In the data rows, the value 128 means zero.
Two rows play each game, the first against the second. How much does the first row win by? 15 is about a draw, 30 a big win and 0 a big loss. Wins can go round in a circle: one row can beat a second, the second a third and the third the first. Each row has two weighted sums of its numbers, A and B, taken from their middle values. A row wins by its A times the other's B, less its B times the other's A.
[169 160 149 134 149 136 117 100 117  91 120  79 102 139  80 134]
[130  89  91 126 118 128 151 179 150 146 128 158 136 148 115 138] 13
[108  99 127 136 143 132 160 158 151 156 144 140 112 110 115 111]
[ 93 105  95 131 138 140 127 151 149 157 160 139 132 127 112 124] 15
[148  84 124 110 138 108 140 154 141 182 173 114 169 130 137 160]
[141 170 171 136 148 123 105 119 106  85 120 116 134 110 143 152] 19
[ 90 117 106 107 115 156 147 138 148 156 150 170 143 115 117 105]
[161 102 119 129 107 136 152 126 113 100 125 110 138 177 185 165] 20
[104 138 156 140 133 177 170 129 115 113 122 116 134  90 115 101]
[144 164 121 147 169 137 112 112 133 118 108  82  73 132  98 129] 14
[135 136 128 160 152 156 109 108 116 117 109 106  95 133 102 147]
[123  74 121  94  90 172 127 150 143 119 133 168 158 138 138 123] 16
[124 111 102  91 134 105 160 144 160 161 144 163 142 101 133 101]
[112 148 151 161 144 142 128 104 100 109  97 124 144 106 131 139] 22
[143 110 133 107  82 146 159 162 178 140 138 163 126 159  86 128]
[120 143 147 132 153 166 153 141 132 120 107 107 101  90 134 112] 14
[133 141  73 127 126 132 113 123 144 175 157 145 141 176 101 119]
[ 85 112 108 112 150 141 152 145 173 166 157 134 121 118 108  93] 16
[105  95 123 113 107 106 140 169 135 159 140 155 159 115 163 130]
[124 140 118 124 114 111 112 128  85 101 105 159 165 115 143 146] 10
[124 128 113 101  84 117 109  91 122 121 134 141 162 127 155 151]
[140 131 149 146 156 186 127 134 104  71 117 126  76 112 124 140] 20
[ 89 101 118 119  82 134 139 177 146 147 171 145 128 103 139 111]
[119 140  92 139 128 127 131  98 166 127 148 116 119 160 104 110] 26
[126 162 161 150 156 159 114 131 112 125 114 106 131 117 119 141]
[144 115  95 122 132  95  94 100 132 153 146 148 156 170 130 131] 12
[123 151 161 133 141 136 146 119 133 141  92 109  91 105 115 133]
[123 156 159 122 124 130 131 130 116  97 119 123 138 101 171 167] 14
[130 144 103 175 158 138 142 108 107 132 101 111  94 145  92 113]
[ 92 113 116 103 114 129 140 137 121 145 141 161 159 136 134 114] 14
[126 125 117 118 107 155  98 118 103 109 121 142 156 130 143 129]
[141 104 118 115 114  89 127 168 148 161 187 128 144 129 139 129] 18
[133  94  80 102 113 124 141 163 129 130 123 135 126 163 128 150]
[131 110 121  97 154 136 162 165 165 143 187 133 130 106 149 101] 14
[142 159 125 137 116 103  82  74 112 113 122 132 149 175 162 155]
[165 177 129 155 150 129 110 112  93 108 104  98 110 142 125 132] 16
[167 131 151  99 138 106 109 136 121 105 158 131 159 135 170 180]
[150 156  88 135 143  97  59  80 107 115 124 105 130 173 140 133] 15
[102  92 115  85  95 116 131 137 163 170 151 148 161 119 122  94]
[121 142 161 160 161 163 141 131 123 113 112 100 105  82 111 126] 11
[161 163 134 178 146 136 116  89 124 134 118  96  92 145 139 122]
[120 131 163 150 145 147 139 117 110  94 109 138 122 115 142 149] 16
[116 130 118 114 138 133 140 143 165 147 157 148 162 119 118 100]
[174  88 112 161 119 111 109 125 123 110 104 129 125 174 160 162] 14
[113 129 123 103 110 124 115 103 119 125 139 152 151 137 146 122]
[128 139 141 124 120 101  87 104 125 112 124 114 152 132 168 147] 15
[108 110 111  94  99 135 133 129 152 148 150 175 124 125 110 121]
[100 115 108  92  97 139 121 161 140 154 143 157 120 100 110 104] 6
[ 98 134 104 113  86 106 101 124 119 151 143 154 165 128 159 116]
[161 115 143  78  97  80 122 124 136 155 180 143 147 140 162 185] 17
[171 144 163 123 150 113 125 144 145 123 129 113 114 127 154 160]
[157 176 104 152 113  86  83  81 105 116 103 127 121 160 120 136] 19
[ 80 104  98 112  85 108 129 141 153 160 156 170 146 114 121  87]
[ 87 105 114 125 124 123 156 162 164 154 143 166 124 123 126 102] 16
[179 159 138 158 148 107 100  63 105 115  92  82 126 150 124 162]
[166 165 155 149 145  94 133 144 116  91 139  85 125 129 154 161] 15
[128  78 102 117 132 132 164 158 157 140  95 160 115 172 154 114]
[136 172 163 121 149 141  88 128 112 105 108 142 141 117 140 150] 16
[114 144 153 143 132 156 120 129 116 121 131  91 117 101 108 125]
[146 156 141 108 135 134 112 110 100 133 115 162 125 131 140 135] 15
[134 127 110 102 119 101 102 108 119 142 152 125 125 171 141 122]
[131 138 139 146 129 143 141 133  90 115 124 119 127  99 147 139] 18
[129 130 150 120 101  88 124  98 107 129 107 136 166 123 143 132]
[127 115 128 113 116 102 116 128 129 113 152 144 177 124 155 158] 13
[101 117  91 133 120 150 116 142 176 162 155 165 148 111 149 129]
[157 161 141 130 121  92  77  82  98 122 133 129 139 182 117 136] 14
[119 157 151 140 145 156 158 122 118  77  87 108 113 106 124 123]
[127 142 127 106 121 111 127 108 106 114 122 152 163 142 154 147] 18
[144 182 156 165 149 160 136  91 124 128 100  97  89 135 123 106]
[123 100 115 116 103 163 149 180 155 155 132 124 127 138  82 100] 3
[125 168 149 133 133 136 143 127 123  87 120 119  86  85 108 112]
[ 97  98 114 111 129 113 141 134 151 166 150 152 141 109 141  92] 18
[152 128 122 137  93 138 131 138 109 109 128 134 127 168 165 155]
[142  97 143 151 156 160 185 167 138 108  90 123  68 153 124 126] 14
[125 164 148 146 135 136 132 127 112 123 118 114 133 122 125 111]
[165 163 109 138 130  91  98  74 106 120 156 130 147 157 143 132] 15
[172 159 142 142 135 114 106  83  87 106 119  98 113 158 104 114]
[128 142  85 100 106 100  77  88 138 132 153 120 133 179 106 113] 14
[ 96  90 132  89 126 140 140 155 144 176 146 149 151 114 121  95]
[122 158 140 124 110 146  88 128 101  95 123 151 153 123 148 150] 16
[122 161 119 170 145 171 159 123 111 112 109  93 114  94 130 114]
[129 145 121 128 119 118  91 128  85 137 131 124 126 126 149 123] 21
[125 140 111  99 141 122 100 107 119 131 148 137 159 116 151 134]
[106 126 163 160 152 172 145 138 129 127 104 119 121  78 108 127] 20
[150 153 136 146 187 148 141 107 142 156 121  95  89 157  80 118]
[101  99  96  96 118 142 117 140 146 191 159 168 140 126 131 116] 20
[155 102 129 139 142 165 149 161 153 100  64  98  72 124 102 145]
[140 141 170 153 143 145 139 133 107 119 124 105 147 105 131 117] 4
[147 163 142 139 132  94  70  74  95 125 156 124 149 161 133 135]
[106 113 116 104 116 110 142 124 118 121 124 157 150 131 158 142] 13
[ 88 111 107 119 131 135 123 144 163 150 164 132 154 116 120 116]
[ 98 103 115 110 150 139 155 147 133 168 150 134 149 100 118  83] 12
[140 169 119 163 169 133 116 103 101 107 109 102  72 148  90 105]
[101 116  87  91 110 119 140 137 163 157 147 140 144 119 131 103] 10
[155 186 138 158 155 134 100  72 108 115  78  98  92 150  95 148]
[174 128 174 124 133  76 108 138 119 108 153 121 162 121 147 173] 10
[165 108 136 157 116 154 151 128 121  99  96 100 105 156 152 162]
[117 119 118 125  98 148 166 174 190 175 146 137 130 151  51 136] 27
[ 87 119 125 100 122 167 160 159 157 137 132 121 174 109  83  97]
[122 129 156 111 130 131 120  99  90 128 132 139 135 129 158 138] 21
[136  82 112 120  94 138 138 146 138  93 125 145 138 161 152 156]
[131 129 151 141 159 134 147 109  97 115 103 123 116 104 125 114] 10
[ 92 105 141  98 150 117 118 160 146 150 168 151 138  93 114  90]
[127 143 180 158 142 164 151 111 120  97  98 116 119 112 139 126] 15
[158 127 168  84 109  90 128 136 101 164 147 113 122 150 165 198]
[158  96 145 137  97 127 127 135 120 113 110 139 112 170 142 148] 12
[136 160 108 182 135 133 116 111 128 132 122  99  64 140  76 134]
[184 109 143 138 123 129 125 126 101 116  88 125 138 156 154 178] 14
[147 142  95 129 123 107  86  91 119 156 144 129 112 180 111 117]
[118 142 136 168 149 151 143 134 107 123 118 119  77  88 110 123] 20
[135 134 180 160 131 134 110 125 107 100 106  98 135 115 137 131]
[106  81 114 115 115  97 111 143 152 154 161 136 133 115 124 111] 14
[128 153 147 150 144 144 169 130 117  98  94  98 100  94 120 129]
[120  76 118 138 100 127 170 174 162 157 128 135 129 158 147 120] 13
[143 154 159 134 138 115 125 118 108 102 101 115 121 121 148 140]
[119 117 109 105  89 122 130 125 140 108 140 141 173 134 142 111] 18
[140 145 163 185 132 127 124 139 106  91 102 111  93  95 135 147]
[111 110 121 108 115 107  81 127 130 130 134 142 141 146 166 127] 14
[107 140 135 137 143 170 163 146 153 109 128 112 112  98 104 134]
[110 138 140 104 104  95  83 101 103 101 121 159 153 131 138 122] 12
[127  71 124 130 100 119 156 171 170 147 137 141 115 140  85 124]
[134 151 167 139 132 139 128 134 124 123  94 132 104 102 142 113] 11
[139  81 139  70 115  73 124 175 156 178 171 133 130 116 122 127]
[158 113 137 187 144 160 158 166 152 131  95  82 102 133  78 131] 13
[104 111 112 107 104 123 148 162 162 154 144 147 142 100 123 121]
[186 120 141 122 113  88 131 150 123 128 133 147 167 134 171 157] 9
[159 179 132 153 139 126 113  84 113 104  93  83 100 157 106 147]
[108 123 121 114  86  94 104 127 130 161 152 137 157 128 156 142] 10
[118 141 150 110 161 154 125 131 122 106 103 101 108 113 127 128]
[119 131 154 152 150 153 150 120 120  98 104 114 111 102 127 141] 14
[120 136  77 136 106 104 122 110 154 166 156 114 125 158 106 130]
[113 119 104 102  98  94 127 124 121 144 138 159 140 133 149 123] 19
[ 86  92  93 114 109 157 138 134 154 148 127 156 142 125 123 130]
[127 134 158 108 140 120 112 129 101 123 106 107 127 119 130 149] 16
[ 86 108 106  99 129 137 156 153 176 158 155 165 107 111  98 113]
[130 106 149 124 137 184 167 159 120  96 144 132 123 126 103 113] 20
[134 160 116 144 159 126 121 110 121 119 118  76  99 151  83 128]
[ 95 112  83 116 109 123 140 146 165 156 150 136 136 105 118  98] 14
[126 160 152 182 148 144 122 128 166 110 115  99  76 153  78 104]
[ 96 120 108 101 140 123 126 146 145 160 142 163 139 123 127 120] 19
[121 160 144 148 152 154 152 137 117 120 126 120  97  98 128 111]
[ 96 105  94 104 113 141 139 150 167 170 168 148 129 117 117 109] 11
[165 164 122 171 133 136  99  73  91 118 112 113 118 162 114 123]
[158 169 101 173 166 136  98 100 100  97 116  90  92 156  99 146] 18
[137 119 143 110 111 128 115 105 107 118 130 143 132 119 164 119]
[161 123 163 146  98 132 102 131 145 144 101 120 163 148  98 166] 18
[ 97 102 107  98 111 132 118 123 133 133 144 145 155 104 128 131]
[154 166 134 154 137 119 109  64 104 115 126 114 126 156 139 152] 13
[183 106 126 101  97  77 114 111 125 121 157 151 141 140 151 147]
[129 152 124 149 146 160 160 137 121 136 103  93  93  95 118 114] 16
[176 103 148  92 108  63 110 114 132 135 156 132 182 150 154 167]
[134 152 164 136 154 135 120 114 104 100 107 106 119 108 136 123] 12
[169 146 158 109 144 117 124 114  96 120 149 114 126 130 176 186]
[110 110  98 109 129 118 147 129 166 177 153 145 132  99 113  97] 6
[124 136 146 119 126 117 107 132 125 102 122 143 157 122 130 160]
[142 131 100 115 139 106  99 125 148 148 148 150 113 179  94  98] 17
[151 114 126 167 183 133 117 110 127 148 104 100  90 139  99 121]
[124 129 127 118 106  93  95 118 130 123 137 142 163 119 146 161] 21
[132 111 149 100 137 113 158 167 162 162 163 154 172 140 113 127]
[143  76 107 109  99 145 184 154 177 147 155 141 127 152 126 145] 16
[156 117 130 131 101 149 142 149 125 159 111 135 146 149  79 107]
[186 126 167 152 102 145 122 115 121 130  99 135 110 161 114 157] 17
[187 144 169 129 171  72 107 124 114 134 139 105 133 136 175 175]
[139 147 146 172 145 172 157 150 129 117  73  75 105 114  70 127] 29
[166 111 134  84 153  79 116 140 147 114 151 149 156 136 151 175]
[ 76 112 110  85 111 121 144 144 137 148 137 162 148 114 119  81] 14
[137  88  93 109  83 132 170 153 138 143 127 153 124 157 117 117]
[120 133 104 149 134 110 119 122 146 149 151 122 116 150  84 116] 15
[126 111  77 136 127 160 141 162 179 127 150 138 132 154 123 121]
[109 134 152 141 163 154 158 119 111 111 122 108  98  93 134 118] 16
[ 98 118 121 112 119 101  99 118 114 131 158 149 173 127 142 130]
[156 181 133 143 111 101  66  78 109 124 109 117 133 165 142 144] 19
[119 140 157 131 148 151 114 149 117 117 102 112 101  97 150 117]
[122 151 144 147 119 145 118 114 110 104  92 117 142 112 113 121] 23
[159 113 138 167 111 150 120 139 112 107  61 109  74 170 128 166]
[155 147 154 140 124 109 128 134 133 102 104 105 117 156 106 176] 28
[ 97 112 105 116 116 151 148 145 164 161 147 145 124  95 108 100]
[145 101 114 112 124 109 134 158 135 141 162 141 137 109 135 130] 16
[159 162 158 171 146 143 134 137 131 107  83  99 114 159  91 162]
[133 175 148 150 157 163 132 130 115 119  91 104 117  96 123 140] 15
[117 128 140 127  97 112 119 105 108  95 125 126 121 149 131 152]
[ 96  92 120 102 125 117 135 132 145 142 180 146 151 100 119 111] 17
[146 143 159 137 125 121 133 117  72 116 120 135 125 114 153 131]
[131 128 108 154 142 118 126 117 161 162 132 134 111 155  91 117] 9
[144 139  81 103 106 104  97 118 119 155 150 138 147 158 127 118]
[114 113 117 118  78 126 128 109  99 131 134 142 166 132 149 136] 16
[ 97 114 112  89 120 135 128 134 156 166 156 162 153  89 144 111]
[161 147 129 155 159 132 148 109 110 124 111  92  95 147  95 114] 16
[128 127 108 117 116 103 118 103 128 161 156 142 108 169 102 110]
[102 144 163 148 160 181 168 122 114 144 118 106 100 101 116 129] 27
[156 156 136 167 112 110  83  89 127  90 113  84 113 179 135 150]
[130 136 168 144 133 148 149 119 120 130 104  98 109  98 103 114] 20
[123 120 148 123 109  98 137 119 122 116 116 161 160 123 163 156]
[116 126 150 132 114 152 134 124 110  70 112 111 127 127 140 132] 15
[104 113 108 100 106 120 112 156 151 149 147 167 169 111 149 103]
[121 124 150  91 105 131 111  98 133 152 155 169 169 131 160 121] 18
[100 109 105 110 113 144 135 123 161 156 148 152 149 109 110 118]
[175 130 163 165 148 147 134 140 108 105  74 142 106 147 140 157] 17
[133 139 153 140 124 114 118 110 106 111 115 133 124 113 145 140]
[153 100 112 135  88 108 123 144 121 106 119 123 141 168 145 146] 18
[100 117 122 150 144 153 128 164 137 142 136  91 129  93  99  93]
[133 119  72 131 139 113  97 135 132 159 163 116 136 176 117 100] 5
[183 151 139 132 130  83  76  78 115 115 128 111 135 178 115 155]
[157 151 179 113 172 128 150 146 160 120 126  98 121 117 124 136] 14
[ 99 126 145 150 152 130 147 152 106 106 128 138  87 103 116 113]
[132 118 136 120 115 111 103 124  96 139 129 138 155 125 148 129] 21
[103  99 104  94 119 132 157 165 174 172 160 127 169 109 120 109]
[120 146 170 131 150 131 118 123 120 105 115 118 123 105 150 146] 12
[118 115 111  92  95 136 138 128 116 149 131 157 162 124 145  94]
[145 111 137  90  92  92 111 146 119 133 163 141 139 140 151 154] 13
[ 95 157 177 139 157 133 142 120  99 109 102  94  91  90 105 116]
[153 138 130 149 161 127 101  95 124 118 110  98  94 142  92 132] 15
[156 147 162 123 158 115 126 138  99  97 107  86 111 118 157 147]
[ 92 115  97  99 140 136 146 150 143 136 147 152 119 114  79 112] 9
[124 147 145 141 164 149 141 122 143 126 104 110 101  97 115 112]
[117 142 150 136 171 144 119 126 134 133 116 115  94 113 129 137] 16
[134  82  98 132 115 143 151 161 166 133 137 147 124 160 151 157]
[161 175 117 179 140 100 106 105  91 112  95  72  86 156 110 155] 15
[114 150 156 160 138 131 148 139 114 132 120 112 125 118 117 153]
[165 127 128 147 107 133 120 138 131 116 114 117 105 153 127 158] 16
[101 105  95  93 126 144 161 147 153 170 145 156 142 111 122 105]
[135 105 111 104 140 107 152 177 163 166 188 137 143 118 112 165] 17
[123 129 116 101 104  96 115 107 153 129 139 154 146 114 152 113]
[134 141  90 199 168 133 104 107 126 126 111  82  90 142  96 121] 12
[142 172 158 150 135 157 134 102 118 115 102  87  70 126  77 105]
[100 120 140 147 129 141 131 146 143 128 141 121  90  96 123 103] 5
[126 145 135 130 138 137 123 124 109 120 143 134 144 123 173 130]
[137 147 147 137 139 116 107 108  97 110 109 130 159 122 156 122] 22
[ 93  91 119  92 136 109 129 124 140 160 158 174 147 129 126 127]
[120 130 136 115 116 107 113  93  83 133 147 155 152 123 159 143] 19
[109 130 118 104 118  94 111 123 115 154 129 132 165 130 154 144]
[112 130 137 117 108  96 121 124 124 105 135 143 143 118 156 140] 16
[ 98 110 129 108 123 113 130 134 145 166 167 157 159 127 149 119]
[117 122 127 107  83  94 140 111 111 129 143 170 168 127 131 141] 9
[124 125 112 107 117 134 110 115 131 157 150 139 156 120 147 119]
[163 138 141 139 169 120 153 154 131 128 157 104 112 114 120 144] 17
[ 97  86  93  83 120 133 139 126 136 177 147 157 154 125 127 117]
[122 137 134 129 144 100 122  85 119 133 121 136 134 114 137 142] 15
[118 141 121 140 126 123 116 115 108 113 150 136 157 129 157 133]
[157  94 134 153  95 123 141 143 124 111  97 129 117 163 162 171] 24
